Small tables with named rows and columns. After each table, cells are looked up by row and column.

Table Rugate
         Fozimu  Nipumid  Vivira  Totepab
Tuk        8.35     8.18    6.57     8.52
Ruv        2.32     9.28    6.57     2.14
Nup        7.04     8.01    6.57     3.42
Dit        6.81     9.88    6.57     7.93
Zofa       2.95     7.33    6.57     8.71
Mak        5.78     3.07    6.57     4.60
Vadum      6.49     9.90    6.57     2.30
Zunabe     8.20     7.02    6.57     4.01
Vazisog    2.18     4.48    6.57     5.69
Tibesut    2.11     5.87    6.57     7.43
Duk        2.11     3.07    6.57     1.25
Pesebuz    6.42     3.45    6.57     1.25

Tibesut, Nipumid: 5.87
Pesebuz, Fozimu: 6.42
Duk, Vivira: 6.57
Mak, Vivira: 6.57
Vazisog, Totepab: 5.69
Zofa, Fozimu: 2.95
Nup, Totepab: 3.42
Tibesut, Vivira: 6.57
Tuk, Nipumid: 8.18
Pesebuz, Vivira: 6.57
Zofa, Vivira: 6.57
Dit, Totepab: 7.93

Viru:
fields: Vaganin, Timides, Seper, Tekuzet, Nak, Tezi, Votod
Surofan: [451, 408, 508, 534, 521, 421, 573]
Rurim: [563, 275, 439, 680, 563, 146, 711]
Kala: [628, 626, 483, 497, 483, 538, 383]
Meveve: [512, 438, 490, 547, 520, 410, 555]
Fonos: [802, 730, 477, 517, 479, 502, 242]
Rubus: [563, 272, 448, 661, 561, 158, 716]
Rorav: [419, 492, 498, 470, 493, 575, 563]
Tam: [531, 317, 458, 638, 550, 228, 665]

Tekuzet of Kala = 497
Tezi of Rurim = 146
Nak of Surofan = 521
Seper of Rurim = 439
Tezi of Surofan = 421
Nak of Meveve = 520
Vaganin of Fonos = 802
Timides of Meveve = 438
Tezi of Rorav = 575
Tezi of Kala = 538
Nak of Fonos = 479
Tekuzet of Tam = 638
Votod of Rubus = 716
Vaganin of Rurim = 563
Votod of Fonos = 242
Tekuzet of Rorav = 470
Row with the largest Votod: Rubus

Vemi =
         Rubebi  Mevot  Fomo  Gori  Narepo  Deko   Kib
Dum        6131   6909  6132  7696    7050  7093  5923
Kibid      5589   5643  6408  4942    3000  7272  4671
Lup        4964   5078  6337  4955    2995  7161  4638
Lozagof    5486   5203  6735  5136    2295  7590  4585
Zer        5900   6409  6267  6424    6192  6451  6559
Mamema     6503   6507  5636  5687    5631  6186  6028
Daz        5808   5948  6137  6484    6644  6502  6534
Vugo       5723   6341  5080  6300    5733  6014  6459
Dakaz      6673   6117  6626  6267    7290  4855  7655
Vak        5011   4968  5773  5326    4617  7267  5443
Gonibas    4907   4989  5847  4908    3099  6982  4274
Muta       6794   6507  5915  5912    5893  6142  6211

Lozagof, Gori -> 5136
Vugo, Gori -> 6300
Zer, Kib -> 6559
Zer, Narepo -> 6192
Lup, Kib -> 4638
Lup, Gori -> 4955
Vak, Narepo -> 4617
Lozagof, Rubebi -> 5486
Vugo, Narepo -> 5733
Gonibas, Rubebi -> 4907
Dakaz, Kib -> 7655
Kibid, Mevot -> 5643
Row with the largest Rubebi: Muta

Fon
fields: Rovog, Geziv, Luzo, Velon, Kabi, Gobadu, Dag, Fopuzup
Radeva: [71623, 47619, 59793, 41604, 71791, 18082, 74109, 15301]
Bet: [17386, 35521, 7192, 25416, 29451, 90081, 17570, 84603]
Malok: [45616, 61788, 54232, 52455, 35789, 57565, 40727, 63794]
Nat: [46827, 85027, 79045, 82854, 16329, 45438, 28210, 61674]
Zuk: [61644, 43885, 51376, 43221, 65205, 30037, 63980, 26349]
Puz: [45394, 55202, 53948, 53917, 37460, 46219, 40943, 50559]
Fogisig: [86824, 55906, 70467, 41127, 83199, 11408, 89358, 10721]

Geziv of Radeva = 47619
Rovog of Nat = 46827
Velon of Fogisig = 41127
Fopuzup of Nat = 61674
Geziv of Bet = 35521
Rovog of Puz = 45394
Dag of Puz = 40943
Rovog of Zuk = 61644
Velon of Zuk = 43221
Luzo of Zuk = 51376
Gobadu of Malok = 57565
Dag of Radeva = 74109
Rovog of Radeva = 71623
Fopuzup of Fogisig = 10721
Geziv of Puz = 55202
Gobadu of Nat = 45438
Gobadu of Fogisig = 11408
Luzo of Fogisig = 70467
Kabi of Zuk = 65205
Row with the largest Rovog: Fogisig

Table Ras
         Vasod  Zusol  Zibupo  Lofu
Zeg         90     98     134    90
Fekave     105    115      75   137
Teb         85    106      49   150
Zufebaz    248    208     164   105
Donubi      87    104      63   142
Moma       243    172     171    78
Neku        95    110      61   151
Zezavu     194    128     170    66

Donubi, Vasod -> 87
Donubi, Zibupo -> 63
Fekave, Zibupo -> 75
Neku, Zusol -> 110
Moma, Lofu -> 78
Donubi, Lofu -> 142
Moma, Zibupo -> 171
Neku, Zibupo -> 61
Moma, Zusol -> 172
Zezavu, Zibupo -> 170
Zeg, Zibupo -> 134
Zeg, Lofu -> 90
Teb, Vasod -> 85
Teb, Zusol -> 106
Zufebaz, Lofu -> 105
Zufebaz, Zusol -> 208
Fekave, Zusol -> 115

Nif.tsv
	Bep	Fut	Kefu	Zirego
Geme	134	96	83	120
Bel	84	86	83	84
Rop	149	105	83	124
Konir	237	125	81	181
Pobubub	45	78	89	59
Zop	159	105	83	130

Fut of Bel is 86
Kefu of Rop is 83
Kefu of Pobubub is 89
Bep of Rop is 149
Zirego of Geme is 120
Fut of Zop is 105
Zirego of Rop is 124
Fut of Konir is 125
Bep of Bel is 84
Kefu of Geme is 83
Fut of Geme is 96
Bep of Zop is 159
Kefu of Bel is 83
Zirego of Bel is 84
Zirego of Zop is 130
Bep of Konir is 237
Bep of Geme is 134
Fut of Pobubub is 78
Fut of Rop is 105

Table Sekan
|  | Soseza | Luvun |
|---|---|---|
| Duve | -3 | 36 |
| Pav | -2 | 46 |
| Rupi | 9 | 0 |
| Zod | -17 | -86 |
| Rasalo | 89 | 51 |
| Futeg | -9 | -79 |
| Vul | -16 | -99 |
| Bonuvov | 64 | 45 |
| Kif | -6 | -2 |
| Gat | 82 | 51 |

What is the Soseza of Futeg in Sekan? -9
What is the Soseza of Duve in Sekan? -3
What is the Luvun of Kif in Sekan? -2
What is the Soseza of Pav in Sekan? -2
What is the Soseza of Vul in Sekan? -16
What is the Soseza of Kif in Sekan? -6
What is the Soseza of Zod in Sekan? -17
What is the Luvun of Duve in Sekan? 36
What is the Luvun of Rupi in Sekan? 0
What is the Luvun of Gat in Sekan? 51
What is the Luvun of Rasalo in Sekan? 51
What is the Luvun of Bonuvov in Sekan? 45
What is the Luvun of Pav in Sekan? 46
What is the Soseza of Rasalo in Sekan? 89
What is the Soseza of Bonuvov in Sekan? 64
What is the Soseza of Gat in Sekan? 82
What is the Luvun of Vul in Sekan? -99

